Each named move below is a turn or a mirror, shown by a few rows before and after it. Which moves, in which order, take the first row of each later pair to the second? The first pair is answered.
H:
-0.09  -0.09  -1.39  -0.93  -1.92  3.48  2.24  0.56  -1.48  0.33  1.38  0.49  3.22  -0.04  -5.04  -1.56  2.56  0.20  -0.25  -3.55  -4.44  -2.39  0.41  -0.87  -0.57  -3.40  0.74  0.59 => -0.45  1.10  -0.88  -1.11  -2.16  3.75  1.64  1.39  -1.04  0.03  1.84  0.78  3.84  -1.02  -5.17  -1.61  2.02  0.15  -0.22  -3.22  -4.44  -1.87  0.71  -1.11  -0.89  -3.13  0.92  -0.59
2.04  0.66  1.01  -0.85  1.59  -2.09  1.44  -0.48  0.86  0.51  1.67  1.00  -1.57  1.43  -1.64  0.15  1.20  -0.46  -0.23  -0.13  3.00  0.72  -1.51  0.60  -2.02  1.53  -0.08  -0.30 => 1.78  0.52  1.20  -0.67  1.58  -2.39  1.05  0.03  0.74  0.38  2.03  1.05  -1.40  1.03  -1.79  0.19  1.15  -0.56  -0.20  0.16  3.32  0.91  -1.64  0.37  -2.06  1.40  -0.30  -0.83
-0.61  0.01  -1.43  -0.22  -0.60  0.06  -0.92  0.07  -0.18  0.17  -1.58  0.02  1.44  -1.37  1.19  0.29  -0.10  0.01  -0.33  -0.13  -1.10  1.03  -0.08  -0.70  0.14  -1.36  0.53  -0.30 => -0.43  -0.16  -1.61  -0.02  -0.27  0.13  -0.56  -0.56  -0.05  0.11  -2.00  -0.34  1.11  -0.59  0.92  0.06  0.11  0.15  -0.46  -0.06  -1.36  0.82  -0.30  -0.54  0.50  -1.74  0.51  0.50
-0.44  -1.65  -1.75  -0.44  -0.03  -0.09  0.21  -0.72  -0.66  -1.55  0.17  -1.30  -1.60  0.94  -1.09  -1.96  -0.73  3.80  0.25  1.00  -1.49  -0.60  1.55  1.17  0.28  1.02  1.07  1.42 => -2.08  0.21  -0.95  -0.58  -0.28  -0.13  -1.06  1.03  0.14  -1.63  1.88  -0.89  -0.41  -1.08  -0.88  -1.66  -1.29  3.72  -0.21  1.04  -0.58  0.19  2.26  1.16  -0.55  1.17  1.53  -0.35
S:
-0.08  -1.75  -1.31  0.24  -0.75  1.80  -1.06  -4.39  -0.57  -0.12  -5.72  -0.38  -0.84  1.68  2.93  -1.30  1.94  1.78  0.89  3.56  -1.97  -2.97  -4.53  0.60  2.18  0.72  1.00  0.60 => 1.26  -1.14  -1.88  0.14  0.09  2.11  0.25  -6.06  -0.74  0.31  -4.62  -0.05  -2.01  3.00  1.73  -0.21  3.50  0.26  -0.19  2.95  -1.87  -3.22  -3.37  1.33  1.04  0.81  -0.02  0.62
-0.38  -2.09  0.73  -0.10  -0.49  -0.96  -0.55  -0.24  -1.89  0.17  -2.64  1.02  -0.41  -0.58  0.16  0.15  0.23  2.43  0.39  -2.09  0.52  0.39  -0.87  -0.93  1.07  -2.82  1.43  -0.62 => 1.05  -1.59  0.25  -0.10  0.10  -0.40  0.67  -1.37  -2.18  1.20  -2.36  1.36  -1.52  0.53  -1.26  0.89  1.17  1.15  -0.43  -2.98  0.35  -0.48  0.14  -0.29  0.51  -2.68  0.86  -0.60
-2.06  -0.50  2.14  -0.30  0.82  -1.85  -1.64  1.78  1.26  1.05  0.14  0.58  -0.47  -0.01  0.94  -1.10  -2.87  0.73  -0.24  1.71  1.94  1.65  -0.94  0.90  0.14  0.62  -0.32  -1.00 => -0.21  0.44  0.89  -0.64  2.03  -0.97  0.14  -0.42  0.35  2.22  1.61  0.72  -2.41  2.21  -1.28  0.36  -0.33  -1.27  -1.96  0.21  2.86  0.93  0.52  2.02  -1.41  1.07  -1.28  -0.95
1.24  -1.12  2.50  0.14  0.55  0.34  -0.57  -0.96  2.19  1.56  -0.08  -0.42  -1.98  1.10  -0.22  -1.16  0.03  -0.42  1.63  5.08  -0.38  -0.22  -1.08  3.25  0.67  2.79  0.88  1.60 => 1.27  -1.06  2.67  0.07  0.52  0.44  -0.26  -0.99  1.99  1.49  -0.31  -0.21  -2.19  1.07  -0.82  -0.72  -0.08  -0.68  1.52  5.17  -0.40  -0.51  -1.10  3.24  0.19  2.89  0.92  1.65
F:
-1.06  -3.11  -2.42  3.53  0.86  2.48  -0.55  -1.69  -0.87  -1.27  -2.28  0.64  2.07  -4.58  0.30  -1.23  -1.04  1.09  -0.40  2.18  -3.39  0.11  1.58  0.16  2.28  -2.80  2.17  0.35 => 0.38  -1.84  -2.18  4.05  0.98  2.96  -0.48  -1.61  -1.10  -0.48  -1.79  1.31  2.62  -3.92  -0.21  0.34  0.01  -1.06  -1.49  -0.16  -3.39  0.28  2.47  -0.89  1.86  -4.07  1.40  0.10
2.21  -1.44  -1.35  0.38  0.82  0.64  1.87  -2.56  -0.20  0.26  -1.28  -0.51  -2.09  2.88  -0.92  0.53  1.66  -0.78  -0.26  -0.31  -0.19  -0.63  -0.72  -0.36  -0.11  -0.02  -0.37  2.28 => 1.52  -2.16  -1.05  0.14  0.67  0.43  1.87  -2.69  0.07  0.17  -1.48  -0.77  -2.03  2.71  -0.43  -0.09  1.61  0.14  -0.03  0.64  0.17  -0.91  -0.63  0.28  0.10  0.81  0.01  2.44
-0.09  -3.16  0.09  -0.81  -0.28  -1.87  -2.01  1.11  0.05  -0.58  -1.13  -0.11  -1.16  0.67  1.50  -2.12  -1.80  2.89  1.35  3.69  -0.94  -0.09  -1.29  -0.28  2.10  1.51  0.43  0.98 => 0.26  -2.95  -0.04  0.00  -0.55  -1.64  -2.32  2.18  -0.39  -1.09  -2.21  0.44  0.33  -0.08  2.12  -1.50  -1.61  1.93  0.75  2.35  -1.64  0.20  -1.23  -1.83  2.83  -0.83  0.41  0.76
A:
1.15  0.76  -0.21  0.55  0.59  0.65  0.13  0.74  1.05  0.87  1.55  0.48  0.49  0.07  -0.43  1.77  1.35  -1.47  -0.60  -0.45  0.00  0.11  1.02  -1.09  -0.85  1.05  -1.06  0.16 => 1.22  0.88  -1.33  0.36  0.64  0.66  0.45  -0.21  0.37  0.35  1.36  0.25  -0.43  -0.08  -0.93  1.42  2.12  -0.91  -0.66  -0.58  -0.76  -0.36  1.68  -0.60  -0.52  0.31  -1.15  0.38
-1.85  1.37  0.77  2.56  1.14  2.35  0.95  -0.18  -0.34  -4.24  3.08  0.03  0.95  -4.24  -1.69  -3.77  0.59  2.46  -0.46  3.00  -0.90  0.28  1.85  1.85  -3.15  -0.21  0.58  -0.36 => -2.38  0.54  1.15  2.50  0.84  1.67  0.29  0.20  -0.19  -4.29  2.16  0.01  1.51  -3.98  -1.25  -3.95  -0.12  2.88  -0.01  3.95  -0.90  0.33  0.95  1.60  -2.67  0.20  0.97  -0.02
2.58  -2.93  -1.04  0.71  0.11  2.33  1.05  -1.67  -1.88  -0.54  0.61  0.72  -1.94  2.28  -1.79  -0.50  1.07  -0.10  -0.01  -1.54  -2.61  -1.25  0.70  1.75  0.11  -2.41  -0.04  3.87 => 2.02  -4.21  -0.55  0.43  -0.36  1.89  0.62  -1.20  -1.32  -0.84  -0.52  0.20  -1.54  2.17  -0.52  -1.20  0.06  0.88  1.19  -0.50  -2.66  -0.77  -0.62  1.48  0.97  -2.53  0.35  4.11
-1.87  2.01  1.90  -0.09  -0.03  0.04  -0.81  1.19  1.27  -3.58  2.73  -1.70  0.05  -3.90  0.21  -1.27  -1.23  2.90  1.69  1.08  -2.81  2.00  -0.80  2.62  -1.48  -1.66  3.34  0.08 => -2.17  1.88  2.24  0.06  0.14  -0.49  -1.44  2.08  1.38  -3.22  2.72  -1.42  0.60  -3.09  0.78  -0.96  -1.79  2.60  1.82  1.12  -2.52  2.50  -1.14  1.89  -1.52  -1.47  3.36  -0.30
Pairs:
Between the rows of a pair lie 2 to 3 moves.
3.02  -0.71  0.48  -1.38  0.60  2.53  1.83  -1.51  -0.31  1.73  0.55  0.61  0.00  5.12  1.09  1.30  1.57  -3.44  -1.13  -1.35  0.56  -0.46  2.49  3.34  -3.07  0.76  -1.73  2.40 => 2.29  -3.23  -0.97  -1.70  -0.15  3.00  2.55  -3.09  -1.03  -0.30  -0.94  -0.38  -0.65  4.12  1.49  -0.72  1.75  -0.37  -0.37  -0.39  -1.63  -0.81  2.29  4.11  -2.00  -0.29  -1.18  4.21 | A then A
0.10  1.30  0.63  -0.47  0.46  -3.51  -1.65  1.41  -1.16  2.52  1.99  -1.31  -0.07  3.19  1.51  -0.52  -0.30  -2.89  -0.13  0.56  2.92  2.08  -0.13  -2.12  -0.76  1.66  -1.81  -0.97 => 1.39  1.07  -0.93  -0.20  1.05  -3.00  0.02  -0.30  -1.99  2.51  2.15  -1.51  -1.53  3.92  0.08  -0.24  1.82  -3.19  -0.72  -0.54  2.24  1.16  0.99  -1.18  -1.25  0.71  -2.30  -0.02 | A then H
-1.02  -1.64  0.11  0.01  -0.67  -0.40  0.45  1.08  -1.38  -1.60  -2.40  -0.06  0.01  -0.06  2.11  -1.00  -1.46  2.92  1.72  0.14  0.09  -0.23  -0.13  -0.98  0.98  0.40  0.15  1.45 => 1.47  0.11  -1.43  0.36  0.49  0.33  1.98  -0.38  -2.00  -0.45  -1.32  0.39  -0.85  1.59  0.01  1.35  1.19  -0.26  0.27  -2.50  0.06  -1.12  1.90  -0.86  0.00  -0.35  -1.04  2.05 | F then S
-1.89  -0.50  1.56  0.73  -0.95  -0.54  -1.73  3.55  0.39  -1.07  -0.30  0.02  2.76  -2.94  1.73  -0.55  -2.67  1.75  0.47  0.15  0.03  0.76  -0.89  -1.38  1.05  -0.53  0.73  -0.78 => -0.05  -3.13  1.61  1.21  -0.02  -1.00  -0.17  1.89  -0.17  0.16  -2.84  -0.63  1.10  1.60  1.98  -0.63  -1.78  0.88  0.59  0.20  0.56  -0.10  -2.94  -1.44  2.33  -0.02  -0.74  1.74 | H then A
-3.33  -0.84  1.99  -0.64  -0.82  -1.30  -1.77  2.21  1.13  -0.14  0.11  0.32  0.94  -0.47  1.95  -0.19  -2.47  1.14  0.88  2.19  1.10  1.85  -1.58  -0.16  0.36  1.52  -0.19  -0.60 => -1.25  0.43  1.88  0.46  -0.67  -0.72  -1.81  3.20  0.69  0.55  -0.56  1.08  3.23  -0.27  1.81  1.26  -1.48  -0.96  0.10  -0.44  0.53  2.03  -1.14  -2.33  0.81  -1.42  -0.39  -0.90 | F then F
1.08  2.25  0.93  -0.74  0.45  -1.09  -2.42  1.20  -0.81  0.60  -0.08  0.10  3.73  -1.59  0.42  2.73  -0.76  -1.32  -1.29  -0.92  0.55  -0.62  0.12  -2.41  1.54  -2.40  -1.16  -2.82 => 1.81  2.88  -0.76  -0.84  0.73  -0.32  -1.11  -0.78  -1.99  0.69  0.80  0.21  2.26  -1.23  -1.20  3.05  1.23  -1.65  -2.08  -2.11  -0.49  -1.17  1.81  -1.50  0.92  -2.90  -1.27  -2.06 | S then A
-2.24  -3.95  0.82  -0.71  -0.61  -1.16  -0.55  -1.38  0.61  -0.86  -1.56  -1.03  -3.02  0.50  1.68  -2.85  -1.59  2.63  2.71  3.61  1.12  0.82  -1.98  1.39  0.48  3.09  0.38  1.01 => -2.82  -1.07  2.66  0.00  -1.30  -1.79  -2.58  2.86  1.78  -0.40  -0.12  0.16  0.78  -2.12  2.53  -1.31  -3.18  1.11  2.52  2.51  2.07  2.16  -1.38  -0.91  -0.22  2.38  0.94  -1.49 | H then A then F
2.59  4.01  -2.92  -0.43  1.22  -0.31  1.25  -2.20  -1.58  0.04  2.77  0.14  -1.23  -1.58  -2.71  2.29  2.15  -2.77  -1.34  -4.44  -0.62  -1.39  3.67  1.85  -0.23  -2.11  -1.73  0.87 => 2.99  -1.40  -3.59  -0.10  0.79  -0.22  1.81  -4.06  -1.87  -0.90  -1.65  -0.97  -2.06  1.11  -1.43  0.49  1.45  -0.26  0.20  -3.07  -2.45  -1.90  0.63  1.17  2.85  -3.50  -2.39  4.34 | S then H then S
-1.03  2.68  0.44  -0.77  -0.26  0.59  -0.81  1.90  0.59  1.02  2.05  0.68  1.67  -2.02  -0.63  0.70  0.56  -1.01  -1.09  0.38  1.57  1.03  1.43  0.73  -2.33  0.58  0.56  -2.52 => 0.60  -0.22  -2.58  -0.54  -0.18  1.85  1.57  -2.64  -1.19  -0.20  -0.55  -0.25  -1.16  -0.07  -1.52  -0.67  3.29  1.04  -1.02  0.02  -1.11  -0.85  1.49  2.31  -1.18  -1.24  -0.34  0.63 | A then A then H
-1.34  1.32  -1.06  -1.50  -0.11  -0.73  -0.19  0.74  -0.50  -2.56  0.25  0.05  2.44  -2.50  -0.27  -0.41  -1.66  0.67  3.45  1.07  -0.89  0.84  0.00  -0.91  1.40  -3.08  1.69  0.02 => -0.92  0.52  -2.18  -1.48  0.15  -0.48  0.01  -0.90  -0.83  -2.98  0.25  -0.36  1.21  -2.07  -0.68  -0.46  -0.50  1.22  3.39  0.98  -1.30  -0.09  0.19  -0.17  1.40  -3.16  1.13  0.99 | S then A then S
0.49  4.00  0.49  1.19  0.18  -0.44  0.77  -1.75  -2.09  1.29  3.57  -1.31  -3.50  0.99  -1.80  0.93  3.63  -2.37  -2.16  -0.45  -0.13  -1.58  2.21  1.86  -1.81  1.20  -0.30  2.29 => -2.42  4.36  3.67  1.68  -1.02  -2.10  -3.08  4.26  -0.18  1.27  2.66  -0.57  1.47  -1.72  1.61  0.47  -1.20  -1.17  -0.92  1.16  0.81  0.42  -0.13  -1.11  -0.64  1.50  1.38  -0.28 | S then A then A
-1.73  4.36  -0.10  0.38  -0.61  -0.11  -1.63  2.99  -0.25  -0.46  1.15  1.15  2.24  -4.20  -0.10  -0.21  -0.71  -0.12  -0.88  -0.75  0.05  0.61  2.62  -0.86  -1.81  -0.59  1.80  -2.65 => 1.13  1.19  -3.48  0.34  0.25  1.36  2.22  -3.16  -2.26  -1.11  -1.39  0.14  -1.91  -0.42  -1.79  -1.16  2.88  0.47  -1.58  -1.52  -2.26  -2.05  2.28  0.87  -0.64  -1.84  0.39  1.43 | S then A then H
0.31  0.44  1.28  -0.47  0.26  0.61  1.15  -1.83  -0.42  0.90  1.07  0.35  -1.94  2.10  0.00  0.03  1.51  -0.77  -0.61  1.77  1.81  -0.99  0.56  1.72  -0.88  1.98  -0.85  0.78 => -1.10  1.81  2.46  -0.11  -0.91  0.11  -0.51  1.31  0.67  0.14  1.96  0.48  0.26  -0.55  1.07  -0.02  -0.36  -0.60  -0.31  2.40  2.35  0.16  0.65  0.94  -1.56  1.99  0.16  -1.45 | H then S then A
1.39  1.08  2.31  1.67  -0.38  -1.66  -2.42  3.03  1.14  1.11  -0.22  0.78  3.62  1.13  2.08  1.44  -1.90  -1.18  -0.35  -0.78  1.11  1.68  -2.22  -3.14  1.62  -1.56  -0.24  -1.19 => 0.70  1.71  2.86  1.03  -0.24  -1.85  -2.42  3.08  1.66  1.34  1.30  1.06  2.89  0.74  1.34  1.25  -2.38  -1.19  -0.40  -0.13  2.10  1.85  -1.99  -1.94  0.30  -0.32  0.45  -1.96 | A then F then S
-1.59  -1.30  -2.84  1.00  -4.45  2.11  -0.67  -0.63  0.03  -2.56  -3.45  -0.70  2.62  0.03  0.91  -0.61  -1.36  4.20  1.57  0.18  0.73  -0.51  -1.63  -0.48  2.08  -2.97  -0.57  0.57 => 1.38  -0.19  -4.13  1.56  -3.33  2.60  0.47  -1.71  -0.83  -1.35  -2.92  -0.07  2.35  2.07  -0.57  1.52  0.83  1.33  -0.50  -2.38  0.62  -0.87  -0.43  -1.01  1.39  -4.55  -1.62  1.09 | F then S then A
-1.48  0.68  1.00  -1.43  -0.42  -0.45  -1.17  0.39  0.98  -0.97  -0.01  -0.41  1.19  0.52  1.18  -1.08  -2.40  0.69  1.44  1.79  0.69  1.16  -0.76  1.85  -0.67  0.75  1.56  -0.39 => -0.47  1.28  0.85  -0.33  -0.41  -0.25  -1.58  1.21  0.17  -1.47  -0.83  0.30  3.04  -0.10  1.36  0.36  -2.02  -0.44  0.91  -0.29  -0.21  1.19  -0.82  -0.11  0.14  -1.33  1.53  -0.53 | F then F
-0.88  -2.63  1.68  -0.36  1.90  -1.13  -0.62  -0.70  1.58  0.26  -0.40  -0.61  1.10  0.63  2.40  -1.75  -2.24  1.84  2.13  1.21  0.98  1.75  -1.50  1.49  0.45  0.16  2.03  0.33 => 3.06  -0.84  0.41  0.70  2.78  0.11  0.70  -2.00  0.15  1.52  0.50  0.27  1.12  2.55  0.45  1.35  0.95  -1.89  -0.22  -2.78  0.73  0.93  0.80  0.51  -0.38  -2.44  0.23  0.13 | F then F then S
-1.10  0.51  0.02  -1.38  -0.74  -0.11  1.44  -0.47  -1.85  -1.50  0.50  -0.16  -0.56  -0.04  -1.09  0.24  2.23  0.01  -0.01  -0.97  -0.11  -0.69  -0.66  1.39  0.44  0.79  0.37  1.37 => -0.33  0.54  -0.43  -1.17  -0.33  0.04  1.52  -0.08  -2.20  -1.61  0.19  -0.28  0.06  -0.07  -1.30  0.63  1.75  -0.32  -0.37  -1.47  -0.53  -0.49  -0.51  0.72  0.52  -0.39  0.39  1.47 | S then F then S
-0.05  5.34  0.16  -1.52  0.62  -0.68  0.33  -0.94  0.40  0.18  3.73  0.98  -2.09  -0.66  -2.06  1.01  1.81  -1.52  -1.83  -0.10  2.20  -0.77  2.16  1.15  -2.41  3.68  0.37  -0.99 => -2.96  0.06  1.18  -1.00  -1.45  -1.78  -2.07  1.36  0.99  -2.19  -1.81  -0.17  0.39  -1.57  2.28  -2.03  -2.19  3.90  1.21  3.17  0.13  0.05  -2.78  -0.93  2.15  2.34  1.72  1.39 | H then S
-1.65  -2.60  3.13  -0.30  0.50  -0.77  0.02  -0.01  0.26  0.34  -2.22  -0.51  -0.12  2.80  1.72  -0.87  -2.55  -0.30  2.02  3.36  2.55  0.19  -3.20  0.60  0.59  3.83  -0.62  1.12 => 0.58  0.74  1.37  -1.32  1.94  0.39  2.26  -2.20  -0.88  1.51  1.07  -0.43  -2.05  2.86  -1.86  0.90  0.99  -3.15  -0.36  0.75  2.57  -0.70  0.54  2.78  -2.04  4.22  -1.46  0.30 | H then S then A
-2.10  -2.65  -1.79  0.02  -0.16  0.85  0.63  -0.16  -1.06  -1.62  -1.25  -0.46  -0.04  -1.71  1.05  -1.70  -0.09  3.19  0.77  1.45  -1.76  -0.15  -0.50  0.18  1.53  -1.25  0.50  0.25 => 0.74  -0.86  -3.04  0.66  0.59  1.94  1.82  -1.53  -2.18  -0.43  -0.35  0.43  -0.08  -0.17  -0.84  0.75  2.62  0.38  -1.08  -2.00  -1.70  -0.97  1.32  -0.21  0.64  -2.68  -0.83  0.78 | F then S
0.33  1.65  -2.57  -0.20  -0.32  2.98  1.23  1.19  1.49  0.66  0.34  2.11  1.87  -0.67  -2.07  -1.57  1.20  -2.42  -2.42  -1.47  -1.95  0.97  0.07  -0.29  0.49  0.40  -1.09  -2.47 => -1.13  0.63  -2.01  -1.32  -0.49  3.16  1.36  0.32  2.34  0.62  1.03  1.38  -0.47  -0.19  -2.14  -3.54  0.25  -0.70  -1.67  1.40  -1.05  1.44  -0.71  1.86  0.18  3.30  -0.67  -2.34 | F then F then F
-0.40  1.52  3.68  -0.03  0.69  -1.02  -1.67  2.90  1.00  0.87  0.66  -0.60  2.03  0.91  -0.14  1.21  -2.46  -2.43  -0.15  2.45  3.74  1.59  -0.83  -0.96  -1.57  2.89  -0.34  -0.59 => -1.65  1.01  3.31  0.33  0.08  -0.75  -2.69  3.88  1.05  -0.64  -0.03  -0.54  3.26  -1.60  1.11  0.61  -3.06  -0.32  0.64  2.62  2.56  1.78  -0.67  -1.14  -0.51  1.39  0.97  -0.93 | S then A then S
-1.58  3.21  -0.09  -0.45  -0.14  -2.29  -1.04  5.37  1.18  0.22  2.47  0.08  1.44  -4.32  1.97  -0.54  -0.69  2.07  2.86  -1.35  -2.68  2.01  -2.61  -1.62  -0.64  -2.15  0.90  0.21 => -0.05  2.13  -3.73  -0.96  0.44  -0.67  2.24  0.01  -0.54  -0.90  2.02  -0.76  -2.36  -3.07  -0.41  -1.48  3.35  2.71  1.98  -2.46  -4.98  0.11  -0.79  1.29  -0.76  -3.21  0.38  2.43 | S then A then A
-0.20  0.14  0.54  0.71  -1.50  -0.95  -0.91  1.50  -0.77  -1.37  0.45  2.04  3.73  -3.14  1.34  -0.17  0.21  0.10  0.50  -1.39  -3.27  -0.43  -0.21  -2.54  1.64  -2.73  1.41  -1.17 => -0.31  -0.83  -1.05  0.62  -1.67  -0.51  0.23  -0.41  -1.50  -2.03  -0.14  1.99  2.42  -3.22  1.05  -0.85  1.31  0.84  0.38  -1.21  -4.25  -1.04  0.20  -1.74  2.11  -3.17  1.39  -0.14 | S then A then S
1.95  1.07  -1.12  -0.54  -0.30  0.84  1.41  -2.40  1.63  1.00  1.63  1.03  -0.52  1.72  -0.25  3.26  2.24  -0.16  -4.62  -1.96  -0.28  -3.50  3.73  0.77  -0.89  -0.31  -0.93  -1.81 => -2.11  0.52  0.33  -0.77  -2.48  0.43  -1.24  0.81  2.36  -1.33  1.11  0.39  1.80  -3.41  1.73  1.13  -0.72  3.31  -3.21  0.03  -1.56  -2.21  3.23  0.65  0.37  -0.97  1.01  -3.31 | A then H then S
-0.50  -2.01  -2.70  0.55  3.04  1.23  1.09  -2.60  -1.67  -2.46  0.33  -1.90  -4.06  1.21  -1.04  -2.50  3.50  3.44  2.22  1.79  -2.47  0.37  3.19  3.50  -1.87  -0.06  -0.62  2.59 => -2.33  -4.07  0.53  1.08  2.73  -0.20  -1.41  0.67  0.05  -1.61  -1.66  -1.87  -2.08  2.35  1.32  -3.37  -0.60  4.39  4.19  4.44  -1.00  1.99  -0.50  1.23  -0.21  1.53  -0.34  2.54 | A then A
-0.13  1.68  -0.47  1.43  0.02  1.06  0.43  0.46  -3.63  -2.18  -1.86  0.54  2.61  -2.73  0.00  2.09  -1.10  1.62  -0.22  1.65  -3.11  -1.66  -0.95  -2.98  2.12  -3.76  1.84  -1.42 => 1.31  0.77  -1.31  1.19  0.31  1.38  2.00  -2.31  -4.24  -2.23  -2.61  0.18  0.42  -0.56  -1.02  1.68  0.60  1.71  -0.56  1.45  -3.50  -2.60  -0.91  -1.85  2.10  -4.18  1.12  0.03 | H then S then A
-0.88  -1.77  4.34  -1.29  -1.79  -2.41  -1.99  2.45  0.91  1.07  -2.09  -0.05  1.70  -0.29  2.47  -1.26  -3.43  -0.30  1.84  2.29  0.26  1.16  -2.86  -2.51  0.34  0.39  -0.06  -0.11 => 1.20  1.14  4.34  -2.43  -0.01  -1.70  0.29  -0.13  0.80  3.35  1.18  0.26  -1.78  2.38  -0.81  0.77  -1.01  -3.61  -0.18  1.13  2.77  1.22  -0.39  -0.33  -2.96  3.30  -1.49  -0.86 | A then S then F
3.38  -3.27  -1.63  0.33  1.47  -1.00  0.58  -1.94  -4.61  0.35  -2.61  -0.55  -0.05  4.77  -2.96  -0.93  3.47  -2.04  -4.42  -3.24  2.39  0.01  1.67  0.54  -0.29  -0.84  -1.29  2.29 => 0.41  -6.28  -1.02  0.47  0.04  -1.51  -1.31  -0.68  -4.07  -1.70  -5.87  -1.65  1.11  2.76  0.00  -3.88  0.22  2.33  -2.15  -0.48  0.71  0.59  -0.94  -0.08  2.06  -1.34  0.07  3.16 | A then A then S
